In the rows, 128 means zero.
The rows of Y fall into several groups, which share some directions, and each row is roughly a mix of its group's hidden directions.
Y:
[[156  90 175 115 133 171 128 109 123 132 116]
 [ 96  95 100 162 134  89 120 114 113 111 152]
 [144 157 120 131 104 118 101 136 142  87 178]
 [109  83 149 114 153 175 145 113 147 141 122]
 [117 135 137 110 149 115 127 106 103 194 144]
 [120 152 146 159 100 113 134 131 100 183 142]
 [ 84 135 102  99 135 145 129 107 109 177 121]
 [109 119 129  84 148 171 140 135 157 152 100]
 [146 138 109 100  99  91 144 131 176 106 142]
 [103 139  97  99 138 154 116 130 154  76 114]
 [151 141 179 114 127 148 127 118  94 170 118]
 [122 109 169 163 102 139 137 142 107 173 138]
 [147 160 150 123 101 161 144  98 132 172 141]
 [170 134 121 120 110  87 120 130 107  80 143]
 [111 146  81 119  97 110 121 151 157  92 118]
 [116 148 119 170 105 145  96 153  82 131 123]
 [151 147  71 115 100 134 130 140 160 148 147]
 [109  81 143 136 100 103 144 134  91 137 159]
 [141 164 145 156  94 108 117 142  98 165 148]
 [104 119  76 146 126  86 140 136 157 113 145]
 [ 80 140 126 121 122 146 123  91  84 143 152]
 [147 174 124 153  90 139 100 167 127 128 127]
 [118  66 143 126 150 128 154 107 111 156 144]
 [154 114 168 124 164 142 121 140 103 164  98]
 [ 70 144 133 136 102 127 134 123 136 178 131]
 [141 110 148 137  95  78 159 128 131 143 164]
 [113 128 123 155 122  80 113 183 128 105 126]
 [149 152 148 116 158 107 123 113 129 173 170]
 [ 91 147  84 143 120 109 118 135 160 142 165]
 [162 116 134  84 142 137 157 101 163 101 125]
 [136 129 170  80 144 161 137 100 149 142 133]
 [133  94 155 103 162 120 110 153 149  85 123]
 [102 119 139  91 152 102 106 115 124  76 121]
 [188 136 120 136 144 102 109 121 134  87 143]
 [130 148  97 100 141  77 160 119 150 151 130]
 [ 87 122 119 167  93 126 108 161  97 129 134]
 [ 87 124 112 149 123 146 102 156 127  75 120]
 [ 96  99 119 144  96 153 103 154 104 116  95]
 [ 97 162 109 139 116 132 122 160 136 184 123]
 [126 142  90 103 166 118 117 128 145  77 114]
 [135 133 165 148 115 176 108 121  85 148 125]
 [144  87 148 102 156 124 167 109 158 144 140]
 [193 135 125 145 120 144 121 154 151 115 154]
 [159  85 118 109 145 129 150 110 118  79 117]
 [108 161 111  87 148 119 152 129 151  90 104]
 [138  94 178 127 170 157 123 125 130 103 124]
 [129 163  99 139 109 105  94 125 105  82 117]
 [143  86 122  94 167 149 135 121 148  95 111]
 [142 116 172 145  77 144 127 149 144 152 147]
 [139 144 146 131 123 104 142 117 104 196 140]
 [163 146 137 113 149  99 152 108 157 172 118]
 [142 174 120 178 111 105 112 157 138 117 133]
 [144 114 135 105 161 170 156  99 139  96 110]
 [153 154 120 150 108  81 117 142 121  82 136]
 [116 165 135 143  64 143 128 135 155 139 126]
 [ 92 116 147 120 133 150 137 134 123 195 123]
 [135 112 166 132 137 114 121 120  95 176 166]
 [144 146 110 160 105  94 106 135 117  76 133]
 [113 180 115 137 139 121  97 133  77 132 126]
 [ 80 100  97 138 142 107 151  98 141 134 153]
 [139  94 134  89 160 112 155 107 160 102 120]
 [158 115 117  90 164 157 136 102 160 107 132]
 [113 120  88 155 109 123 133 140 165  79 136]
 [134 102 144  96 157 173 150 108 130 164 132]
 [121 101 143 154  83 101 159 110 150 135 155]
 [165 132 168 171 139 122 124 164 140 133 106]
 [123  85 146  83 158 168 132 111 133 131 130]
 [154  94 149  91 160 143 125 124 149  90 114]
 [124 165 102 137  95 134 117 156 173 104 113]
 [137 148 131 147 136 156  69 133 120  86 123]
 [ 75 157 101 151 118 123 137 126 132 166 107]
 [137 107 142  81 166 158 151 119 150 151 117]
 [114 109 148  95 148 166 153 128 144 174 117]
 [129 107 111 165  99 127 103 168 133  88 114]
 [139 105 167 157 127 151 108 127 102 164  95]
 [ 93 139 113 165 102 137  92 140  88 147 130]
 [153 177 142 133 124  86  98 127 114 157 130]
 [141 157 128 174 107 115  96 140 136  84 126]
 [127 145  98 141 116 101 114 132 137  61 135]
 [145 101 122 108 149 117 126 145 173  76 125]
 [161 106 138 146 135 143  95 159 101  90 104]
 [159 121 103  90 161 131 108 128 133  79 128]
 [152 153  95 120 147 126 107 131 153  71 126]
 [113 160 113 158  92 107  97 127  86 116 127]
 [131 150 129 106 127 123 148  94 143 188 152]
 [168 124 152 134 176 151 107 159 136 130 105]
 [160 102 167  92 160 144 134 101 116 141 116]
 [105 182 107 130 124 147 116 157 154 161 136]
 [162 152 109 163  99  86 131 147 131 101 130]
 [146 102 130 169 103 100 136  99 120 114 170]
 [101 115 119 169  92 114 105 152  96 103 134]
 [129 102 142  94 161 159 148 112 149 171 132]
 [ 75 119  98 106 147 103 154 108 150 114 130]
 [121 147 104 160 157 141  95 133  80 124 151]
 [139 120 148  84 151 171 137  85 124 140 120]
 [122 144 156  83 143 135 160 105  94 156 115]
 [104 115 149  92 159  86 158 115 133 153 128]
 [139 101 111  94 181 144 120 128 114  97 106]
 [ 86 135 139 118 131 148 127 118 114 193 121]
 [138 166 138 147 132  89 100 135  79 113 121]
 [133 106 120 154 124 117 130 149  95  78  88]
 [151 169  84 128 118  98 105 140 122  96 140]
 [111 123 122 169 105  78 132 107 111 124 162]
 [153  97 170 109 136 146 161  88 136 130 125]
 [133 160 100 143 124 120  90 147 103  80 115]
 [ 87 133 102  89 149 114 136 133 154  90 110]
 [152 124 128 130  95 141 134 135 170 105  76]
 [ 87 138 110 161 124 125  87 165 102 117 131]
 [ 66 137 119 128 119 131 137 123 145 175 111]
 [160 136 159 151 160  95 108 105 102 155 134]
 [148 148 148 123 167 134 136 109 132 188 115]
 [124  75 156  87 117 121 156 106 118 140 122]
 [138 157 158 146 107 165  93 150  95 144 124]
 [148 161 101 118 161 113 138 105 156  87 112]
 [106 127 111  93 105 162 138 154 158 163 108]
 [ 92 145 135 120 120 185 148 124 110 163 132]
 [166 178 128 117 163 121 110 111 161 129 133]
 [121 103 165 110 170 161 121 111  94 141 118]
 [164 147 106 129 129  98 110 155 155  82 124]
 [143 111 148  87 163 152 150 119 156 164 125]
 [106  92 139 121 169 129 154 109 101 163 147]
 [ 92 131 131 104 152 166 132 119 107 178 121]
 [121  85 123  83 135 133 179 113 129 142 124]
 [152 116 119 142 126  90 138 139 140  63 128]
 [144 166 104 151 105 153  87 148 114 153 142]
 [ 84 131 100 161 107 129 102 158 100 109 126]
 [ 95 143 135 138 114 127 153  95  98 180 136]
 [182 129 124  98 173 139 122 122 141 101 124]
 [136 146 127 124 185 165 135 103 129 130  92]
 [110  92 156 150  80 148 127 153 111 142 145]
 [115 112 153  88 144 151 154 121 140 178 114]
 [177 133 167 127 123 157 118 117 106 166 131]
 [186 128 129 141 109 130 125 135 132  90 168]
 [ 83 158  86 104 152 126 100 125 140 115 119]
 [119 127  87  78 129 103 162 123 157 115 129]
 [180  98 127 132 119 112 151 131 139  79 130]
 [111 118 139 127 148 149 121  96  80 175 135]
 [ 92 159  94 170 127 105 111 149 106 120 121]
 [146 132 174 141 143 157 104 124 116 178 129]
 [102  95 150 145  99 106 140 121 135 181 139]
 [118 163 122 169  92 113 134 127  97 164 138]
 [176 155 115 159 144 116 118 141  85 119 111]
 [143  83 130  88 153 143 134 115 145  85 129]
 [ 98 158 120 166 117 103 144 147 116 154 167]
 [176 147 127 124 164 115 102 152  98 128 101]
 [118 127  83 128 139  83 120 159 154  96 128]
 [146 165 109 101 171 124 108 148 151 101 111]
 [115 105 136  87 165 157 161 113 147 154 126]
 [149 142  88 114 119  99 116 130 133  70 140]
 [167 116 168 144 134 135 101 144  89 157 130]
 [122  97 154  90 155 142 167 123 144 160 119]
 [124 193 111 147 107 109 114 131 118  97 138]
 [110  86 114 149 114 100 129 160 139  86 110]]
One row of each group comes first, with its name. Which group is each row after those in?
[136 146 103 147 110 106 110 178 154  91 126] : K
[123 113 113 105 120 141 108 128 127  58 150] : G
[ 96 133 146 107 115 174 141 141 134 173 105] : Z
[132 145  73 150 120  99 143 119 112  89 112] : L

[152 126 145 123 183 159 129  93 117 121 100] : G
[147  83 163 103 149 134 153 119  98 151 116] : Z
[165 177 119 150 121 148  84 135 120 124 142] : Z
[108 111 163 130 133 164 139 119 117 186 128] : L
[145 119 158 107 111 106 164  80 138 152 144] : Z
[ 78 119  88 117 104 143 118 161 120 137 104] : G
[ 89 127 128 162 116 116 140 108  88 155 162] : Z
[101 124 126 142  83 140 146 124 175 130 165] : L
[149 128 133 159  78 134 152 141 155 159 153] : L
[113 108 173 142 129 160 142 115 104 175 133] : L
[109 166 111 162 163  97 130 125 101 157 130] : G
[130  77 161 112 143 144 144 109  95 156 129] : G
[ 73 150  96 146 142  95 131 133 114 104 138] : Z
[170 154 148 145  77 105 131 134 143 109 130] : Z
